In the data rows, zero lies at 7.5, halfway between 7 and 8.
Some points:
{10,  7, 10,  4, 14,  0, 10, 12}
{12,  8,  8,  4, 14,  4,  2,  3}
{ 7, 11,  7,  9,  5, 10,  7,  4}
{ 0,  7,  1, 12,  2, 13,  7,  6}
{ 6,  9,  5,  8,  6, 11,  5,  0}
{ 6,  9,  9, 13,  0, 13,  8, 13}
{ 4,  5,  7,  6,  9, 11,  7,  7}
{11,  4,  9,  9,  4,  6, 12, 15}
{4, 7, 1, 5, 8, 8, 5, 0}
{ 5,  7,  8, 13,  3, 13,  6, 10}
{ 5,  4,  7, 15,  3,  9,  9, 12}
{11, 15, 14,  8,  2, 11, 10, 10}
{ 5,  7,  5,  8,  7,  6,  7, 12}
{10, 10,  9,  7,  6,  9,  8, 10}
{ 6,  8,  5,  8,  5, 12,  5,  8}
{7, 7, 6, 8, 8, 6, 5, 9}
{10,  5, 10, 12,  0,  9, 13, 15}
{ 3,  6,  8, 13,  5, 13,  8, 14}
{ 9,  6,  9,  8,  9,  9, 11, 11}
{ 4,  8,  9, 14,  0, 12, 12,  8}
{10,  5,  4,  0, 15,  0,  3,  0}
{ 1, 10,  6,  6,  6, 13,  5,  6}
{ 9,  7,  8,  5,  8,  4, 10, 11}
{ 4,  4,  9, 15,  2, 12,  7, 12}
{ 7,  9,  7, 10,  4, 12,  6,  4}
{ 6,  4,  7,  8, 14,  2,  6, 12}
{ 2, 10,  8, 13,  0, 15,  8, 12}
{ 6, 10,  9,  7,  2, 12,  6,  1}
{ 8,  5,  9,  6, 12,  4,  6,  5}
{12, 12, 10,  8,  2,  9,  8,  2}
{ 6,  1,  4,  8, 11,  8,  8,  8}
{10,  6,  6,  5, 10,  6,  5,  4}
{11,  5,  9,  9,  7,  7,  9, 12}
{ 6,  6,  6,  4, 12,  1,  6,  4}
{13,  9,  8,  0, 15,  2,  4,  0}
{ 8,  4,  9,  4, 12,  2,  7,  9}
{ 5,  4,  6, 11,  7,  8,  9,  8}
These points spread out most along one direction. For each point below, how far along it does it lie, from 0 to 99? 50 is the average, and the first point above lies past it.
{ 7, 10,  5,  9,  4, 10,  7,  4} 47
{12,  9, 11,  6,  7,  5, 15, 15} 49
{12, 13, 12,  5,  7,  4, 13,  6} 58
{ 9, 11,  8,  5,  8,  8,  5,  0} 62
{ 6,  6,  9,  9,  5,  8, 10, 10} 44
{ 7, 11, 10,  5,  9, 10,  6,  5} 56
{ 6, 12,  4, 11,  3, 10,  5,  3} 44
{ 9,  3,  6,  2, 15,  0,  8,  5} 79
{ 5,  9,  8, 10,  3, 11,  3,  3} 44
{6, 4, 6, 6, 9, 8, 7, 6} 57
{14,  8,  7,  3, 12,  5,  8,  9} 67
{10, 15, 12,  7,  2,  8, 13,  9} 42
{ 7,  9, 11,  5, 10,  7,  8,  7} 58
{ 5,  6,  6, 10,  4, 10,  8,  6} 43
{ 9,  6,  7,  6, 10,  3, 10, 13} 58
{ 4,  8,  8,  7,  8, 10,  5, 10} 48
{4, 4, 4, 8, 8, 8, 9, 8} 51
{ 9,  4,  8,  6, 15,  3,  5,  9} 69
{ 9,  5,  8,  5, 15,  4,  7,  9} 69
{ 9,  9,  9,  7,  3, 11, 12, 14} 37
{ 5,  6,  4, 13,  4,  7, 10, 11} 39
{ 7, 10,  5,  3, 11,  7,  3,  4} 66
{12,  9,  9,  2, 13,  3,  8,  0} 77
{ 8,  7, 11,  5, 13,  5,  6, 10} 63
{14,  7,  9,  4, 15,  0,  6,  4} 80
{ 8,  8,  4,  4, 11,  5,  5,  4} 68
{ 7,  5, 10,  9,  5, 10,  8,  9} 44
